In the rows, zero is written as 128.
Where one turn sends some rows of the set: a few examples, then the rows asked
tador: [159 124 131 180 124 112 146 154 136 152  86 159 138  85  88 137 111 115
 123 166  96 124 154 112 122 133 114 127 147]
valoz: [192 148 119 135 154 163 158 158 162 135 104 113 112 136 129 148 140 148
 127 142 128 131  91 131 153 129  96 108 155]
pas: [146 102 117 118 173 140 129 175 149 157 117  85 158 118 133 116 153 123
 109 133 107 143  99 118 120 143 138 125 148]
bez: [141 138 132 152  68 140 169 133 146 107 113 135 119 144 112 149 122 159
 103 144 124 140 144 140 137 121 102 126  83]
pav: [146 123 136 185 123 139 168 159 151 143 100 147 100 113 101 125 109  99
 112 169 104 123 148 121 121 162 117 131 137]
siv: [123 122 118 142 177 112 107 135 113 115 117  94 169 121 160 141 137 160
 111 157 144 128 130 141 114 117 120 147 120]
fuleb: [142  87 122 133 169 161 147 155 136 139 130  76 143 111 124 147 166 144
 145 142 107 161  95 155 130 120 126 137 110]
Kudo: [172 145 107 138 174 150 114 101 151 148 109 123 131 136 134 125 135 146
 178 148 107 173 117 152 105 105 121 133 132]
bizo: [123 103 121 134 178 142 132 151 163 117 131  82 142 138 131 140 156 145
  87 143 105 118 115 115 134 134 133 128 169]
kese: [172 146 114 138 153 158 137 122 175 127 119 114 100 146 146 149 140 169
 123 174 134 131 108 131 159 117  94 138 147]
kidi: [144 121 142 157  89 145 194 142 153 105 111 141 121 136 105 150 124 147
 103 126  99 142 153 135 134 125 116  92 114]
fuzi: [132 124 129 128  80 125 140 118 135 144  96 151 139 133  90 111 117 126
  89 141  77 144 145 131  92 110 119 115 135]
gefe: [133 141 126 164 122 136 138 161 173 145 142 150 131 118  91 145 116 108
 155 165 126 152 171 170 131 119 137 151 108]
pekid: [146 113 142 139  92 146 177 136 137 136 103 152 130 124  95 127 124 133
 101 129  67 138 147 132 112 111 130  85 130]
vis: [ 95 138 120 148 179 137 130 119 143 104 112 165 132 119 163 141 129 140
 101 145 105 124 126 140 114 106 148 144  86]
takiz: [130 128 117 132  89 108 131 115 167 125 106 148 146 140 101 120 113 129
  94 140 113 161 172 120  87 122 112 131 131]
vus: [123 146 116 174 110 142 154 160 136 122 120 148  74 145 106 133 130 125
 121 173  90 121 139 125 123 161 121 134 126]
lufa: [111 121 132 161 158 135 117 125 146 101 103  72 149 142 145 142 140 158
 102 159  93 108 100 142 133 116 127 133 144]
gilu: [170 125 116 121  96 138 146 139 162 149 132 160 135 114 127 134 129 153
 137 143 109 152 170 120 105 101 140 122  80]
med: [100 150 110 136 154 110 134 156 152 122  91 150 167 124 160 131 122 122
 133 135  93 171 101 154 119 121 146 129  88]
zono: [158 139 121 129  68 143 145 133 137 140 122 148 124 128 120 136 128 162
 122 154 115 138 143 135 122 102 119 138  65]
Ruv: [130 118 110 145 140 116 171 154 155 108  63 131 155 109 155 153 108 126
 131 165  79 137  78 132 110 122 117 136 103]
Sab: [142 125 120 132 164 116 105 157 117 152  94  88 180 112 157 111 134 132
 122 146 119 140 101 136 108 130 130 135 122]
divu: [118 124 120 135 160 126 156 137 157  98  94 146 159 113 140 164 105 129
  92 163  96  85 110 139 111  87 132 143 126]
Viv: [130 113 131 158 148 148 124 136 133 128  93  66 155 122 140 134 143 147
 140 154  85 139  75 162 129 114 128 135 111]
kegim: [167 152 110 142 157 150 115  91 156 138 113 117 115 150 154 131 127 167
 152 181 115 141 114 142 134 102 112 150 130]
batu: [124 163 115 181 106 133 124 151 132 128 120 158  93 129 101 144 149 155
 142 163  75 130 136 127 147 133 132 129 108]
buzis: [152 155 131 131 165 126 141 121  98 140  97 130 150 148 127 123 110 138
 108 155 123 131 115 162 136 110 101 111 179]
kidu: [114 126 100 108 149 118 152 169 163 142 113 143 175 125 100 142 140 112
 116 122 101 180  91 132 147 126 136 151 114]
zap: [138 136 122 125 180 128 129 115 129 135 117 137 138 137 113 134 134 137
 105 148 140 168 137 163 128 112  90 119 187]
sokon: [158 132 109 128 186 144 123 119 155 142 119 132 131 126 111 134 148 133
 148 130 128 193 131 157 107 114 103 119 163]
gugu: [127  93 116 131 189 141 138 146 130 114 150  92 146 120 135 161 163 161
 118 149 142 143 134 143 129 120 119 146 123]
lozag: [137 154 133 188 117 139 121 148 160 149 124 157 125 106  95 144 137 139
 157 154  96 147 154 147 160 115 142 135  96]
Zemed: [136  97  99 134 148 137 178 147 153 131  92 133 132 112 115 149 144 128
 121 146  91 171  75 102 136 145 111 161  94]
suzaf: [144 138 102 150 116  92 128 161 120 137 109 163 145 104  80 153 120 131
 137 176  97 124 158 123 102 116 112 138 150]
Pez: [153 122 113 130 106 117 144 132 186 127 127 155 145 126 119 134 122 141
 121 135 120 166 190 113  94 119 130 121 112]
sib: [116 104 108 136 178 157 155 117 147 122 127 156 114 116 117 149 155 140
  89 140 112 136 113 103 137 124 129 172  93]
vefiv: [116 114 110 108 165 136 155 145 163 125 130 150 164 122  88 161 134 121
  79 136 113 116 111 125 143  97 135 163 136]
nusup: [128 142 101 138 117 110 136 168 143 130 141 154 132 130  84 154 115 115
 148 179 119 137 169 157  98 119 121 154 135]
naz: [186 158 127 134 156 149 158 151 115 144  86 118 142 141 128 129 117 136
 130 138 114 123  89 147 139 121 109  99 161]

zono goes to bez
naz goes to buzis
And these:
bizo goes to pas
nusup goes to gefe
sib goes to Zemed

Where one turn sends some rows of the set: a few examples, then the rows asked
tirof: [133 137 136 154 124 160 122 151 114 137 155 126 108 161 172 126 164 118]
Sebu: [ 91 121 141 140  96 150 134 119 122 121 156 134 146 148 146 171 132 100]
Tef: [149  95 116 107 170 128 123 126 152 111 111 144 112  96 129 139 129  99]
kib: [135 155 141 123 138 168 139 142 144  86  85 117 107 152 144 135 132 136]
nerav: [139  94  98 137 166 150 119 141 144  97  99 145 105 112 127 113 142 103]
vel: [ 96 137 130 119 103 158 142 131 139 136 151 127 153 162 132 163 137  97]
Tupe: [101 107 105 144 137 119 111 147 152 142 178 138 101 112 155 111 144 114]
revu: [122 126 130 129 144 165 120 148 119 145 156 115 106 165 172 123 144 106]
fos: [ 92 138 136 131 106 151 147 121 119 130 159 130 147 152 144 167 136 100]
berup: [ 93 125 129 146  95  84 148 138 135 160 139 128 114 145 133 132 118 119]
daver: [ 83 137 123 135  91  88 147 145 134 156 149 134 123 135 132 132 124 118]
sevav: [163 167 126 107 140 147 154 147 136 116  91 129 101 141 144 139 145 136]
Vofe: [115  98 119 141 136 107 121 149 161 138 173 150 106 130 143 118 169 113]
Fipa: [147 131  95 138 108 154 124 131 137  83 114 153 163 127 112 154 118 113]
Miz: [163 151 133 128 130 143 127 132 129 132  90 123 110 161 161 138 123 160]
lomi: [126 142 102 114  98 150 133 136 136  85 110 162 137  89 126 164 140 115]
vama: [145  90  77 124 158 117 124 135 140  90 127 160 114 120 129 122 115 115]
Pof: [135 143 115 130 101 100 118 146 129 132  93 138  97 128 156 121 105 169]
mav: [111 107 120 139 135 105 112 155 151 147 174 143 110 119 146 108 158 110]
nesoz: [106 129  94 138 104 147 147 130 140  89  87 150 139 111 105 151 123 109]
Tobug: [130 135 140 147 142 161 121 145 117 143 162 119 115 154 170 124 159 109]
rifur: [132 152 116 143 114  99 129 134 145  96 110 125 111 121 138 127  78 157]
kef: [125 111  93 119 111 141 130 109 148  99 119 173 150 117 127 176 136 129]
podur: [145  78 103 119 146 136  94 124 150 108 123 167 130 109 139 143 138 119]
relid: [ 89 148 112 147  86 102 141 146 151 159 151 127 125 129 129 130 123 125]
kof: [130 143 128 128 111 108 117 147 124 120  89 122  96  89 146 123  92 134]
Kasuk: [109 135 124 136 122 104 125 151 159  99  89 126  89 105 133 109 105 146]
zav: [165 148 127 111 137 142 120 160 138  88 107 129 111 168 150 119 123 145]

Fipa goes to zav
Sebu goes to tirof
And these:
podur goes to Pof
relid goes to vel
Kasuk goes to nesoz
mav goes to daver
sevav goes to Tef

Where one turn sends some rows of the set: a few examples, then the rows asked
Bufa: [157 145 104 140 121 112 150 157  83  88 154 158 111 112 159]
Silim: [127 151 144 117 131 110 111 141  69 111 112 109 156 101 132]
pagad: [153 177 110 165 122 124 158 152  65  87 162 120 145 148 139]
pip: [122 104 133 152 122 102 122 145 142 108  96 123 122 147 144]
kag: [137 139 158 110 109 114 146 141  97 128 145  91 116  96 143]
negi: [142 110 105 163 127  96 159 150 136  99 108 138 113 165 140]
Rok: [137 115 142 136 116  97 174 138 134 132 116  83 112 148 126]
zut: [160 130  90 158 127 101 173 156 107  89 137 155 107 148 147]
fab: [156 149 136 115 112 112 173 146  82 119 163 105 108 101 144]
bizim: [157 136 157 159 175 105 113 123  75 143 123 117 125 151 140]
nif: [116 143 148 167 119 120 117 140 114 106 112  86 158 165 131]
Vilim: [155 126 120 140 120  96 201 143 120 123 133  97 104 153 126]
rusu: [163 161  92 140 141  99 178 150  59  96 132 135 140 136 123]
mapu: [133 128 106 153 105  92 162 125 125 117 100 118 105 181 136]
supek: [131 124 119 149 141  90 151 138 113 114  79 104 150 167 110]
Pev: [171 147 143 159 177 106 128 127  59 136 140 128 120 147 142]
Dil: [134 163 127 117  95 115 124 130  70 111 143 130 110 107 161]
fibo: [128 121 161 120 111 106 147 137 123 134 121  79 117 120 134]
pevu: [150 160 103 180 126 115 172 149  91  90 141 114 144 180 129]
bizam: [160 132 150 166 178 101 124 123  82 142 118 117 122 164 136]
suzan: [150 166 117 121 135 109 142 148  48 100 136 129 148 102 133]
matob: [120 119 147 133 116 113 100 146 119 107 114 126 126 110 156]
Beti: [114 125 136 139 100  99 122 120 127 124  92 106 114 156 142]
gilis: [154 140  93 154 144  89 182 145  92 103 103 123 141 168 111]
gov: [153 148  87 149 106  96 181 133  96 106 129 137  97 169 142]
Zaz: [118 130 145 132 134 100 115 136 102 118  83  97 158 132 120]
gelor: [137 139 132 128 117 118 114 152  89  97 143 144 120  92 163]
rubas: [118 159 154 153 115 130 104 142  88 103 132  93 160 133 142]
Meb: [162 144 153 156 174 107 115 125  63 139 133 122 123 142 144]
movel: [115 142 147 121  94 110 103 123  99 122 114 111 116 119 155]
Gizan: [154 165  98 131 101 107 162 135  68 103 151 143 100 131 154]
sege: [168 136 139 169 179  99 136 125  77 138 125 123 119 169 136]
Datu: [132 143 122 181 124 113 151 143 115 100 116  97 150 189 124]
kom: [165 143 117 130 117 103 201 148  93 116 157 110 103 129 134]
daz: [173 144 135 165 179 102 139 128  66 134 135 129 118 160 139]
dud: [137 176 135 151 116 132 124 148  64  93 157 110 153 125 146]

gilis goes to supek
daz goes to sege
Rok goes to fibo
And these:
matob goes to gelor
rubas goes to dud
Beti goes to movel

Where one turn sends some rows of the set: a few examples, then the rows asked
romar: [168 130 100 119 150 145  96 128 121 168 152 126  86 131 117 105 105 111
 124 118  99 122 135 127 102 150 107  77 176 121  66 152]
Muk: [139 124 147 150 146 145 104 123 113 203 112 118  59 152 123 118 135 163
 126 129 106 152 118 135 104  98  98 129 174 129 114 109]
Fode: [151 139  94 147 128 150 169 101 140 209  88  97  92  98 139 110 108 116
 120 121 123 176 141 132 107 163 150 141 130 104 130 116]
kuraz: [150  98  89 135 142 127 126 143 133 163 148  95 129 120 116 114  96 116
 127 127  79 162 129 134 119 128 149 105 162 157  82 104]
rupob: [163 160  93 122 152 144 103 132 120 207 128 101 110 146 173 110 142 124
 128 119 123 162 170  97 108 112 131 117 185 132 118 120]
puz: [171 135 127 112 136 107  86 115 105 177 108  93 127 109  86 113 118 115
  83 132 108 109 138 141 149 161 132 115 115 134  86 112]
kode: [122 169 131 119 157 159  90  93 126 203  92  91 101 122  90  81 119 118
  98  99 129 144 168 130  78  81 120 124 134 118 126 131]
dol: [138 145 126 154 135  79 139 134 123 180  77 108  73 134 142 105 128 129
  80  90 110 131 158 169 106 121 136 156 152 120 123 133]
sizek: [108 123 140 153 112 115  93 118 124 179  97  88 112 134 150 114 170  95
 115  97 141 147 140 109 117 150 133 128 123 162 112 128]
ridu: [138 137  97 114 131 123 120 105 137 104  92  91  66 154 123 104 130  94
  87 117 116 157 156 111  99 169 149 115 129 148 139 131]
mamap: [149 137 107 127 156 125 131 136  94 178 103 128 109 118 114 121 158 109
 111  90 119 163 173 109 101 178 144 136 162 133  74 105]
kiru: [155 142 134 113 148 147 109 131 171 145 106 111  79 112 128 100 103 147
  78 104 115 129 127 174 110 129 103 120 154 143 145  79]
Tal: [127 145  96  93 150 126 142 132 143 167  78 108  78 166  92 107 122 104
  72 106 159 177 169 132 117 125 148 147 140 109 113 117]
zuz: [110 107 134 116 163 128 131 126 153 204 100 112  89 118  81 121 140 120
 100  99  97 148 153 123 127 170 165  94 160 120  83 140]
bab: [110 131 104 131 157 141 104 140 156 179 135 115  70 155 140  75 121 123
  61 136 119 150 143 103  80 125 152 116 137 146 156 113]
kabon: [125 146  84 136 140 183  99 101 133 165 121 124  83 105  86  85 126 136
 103 121 142 117 107 100  78 126 135 108 123 157 114 125]
lut: [149 149  99 109 153 166 112 116 163 176  62  99 102 152 109  96 119 116
 118 119  89 129 100 132 156 153 139 138 126 111 148 119]
fug: [150 154  91 101 125 147  93  95 149 169 122 140 109 141 117  87  77 150
  73 117 130 108 124 112 117 119 104 106 143  99 115 126]
nerol: [147 145 132 117 150 139 153 155 143 168 106 111 101 162 115  88  98 141
  79 120 107 165 158 155 115 150 150 160 118 157 100 151]
rido: [173 132 107 141 145 124 135  96 116 198 114  94  93 149 129  93 111  95
 136 123 144 139  83 126 129 127 123  84 146 134 137 132]
lub: [163 152 124 120 129 121 116 119 105 209 129 130 121 148 139 159 151 140
 100 137 116 174 135 156  98 145 133 109 161 144 126 135]
ruzas: [146 144 106  98 130 149 112 144 133 135  92 128 109 131  76 108 107  98
  60 127 113 124 117 140 128 146 159 137 168 127  72 116]
Vut: [159 127 130 110 151 167 127 129 136 173 122 125 123 137  84 125  99 147
  96  72 111 103 137 135 121 121 106 100 156 134 144 147]
seli: [112 126 122 137  97 156 106 134 163 131  94  77 103  97 112 116 113  97
  89 120 143 154 127 142 117 117 136 133 112 143 103 133]
Povu: [ 98 117 116 136 107 156  79 120 163 161 134 104  91 130 128 120 137 126
 145 103 100 128 124 123 120 133  99  99 118 119 108 143]
sas: [127 171 103 119 101 151 106  79 108 175 118  80 101 136 123 103 158  99
 145 115  93 133 156 130  92 122 153 137 169 118 109 143]
taku: [144 165 108 126 107 109 115  98 122 131 124 103 112 152 127 110 141 130
  91 126  92 165 159 125 114  97 125 115 139  92 156 105]

Fode goes to lut
taku goes to bab
kabon goes to sas
And these:
Vut goes to lub
fug goes to rupob
dol goes to kiru
romar goes to mamap
puz goes to kuraz
seli goes to Povu

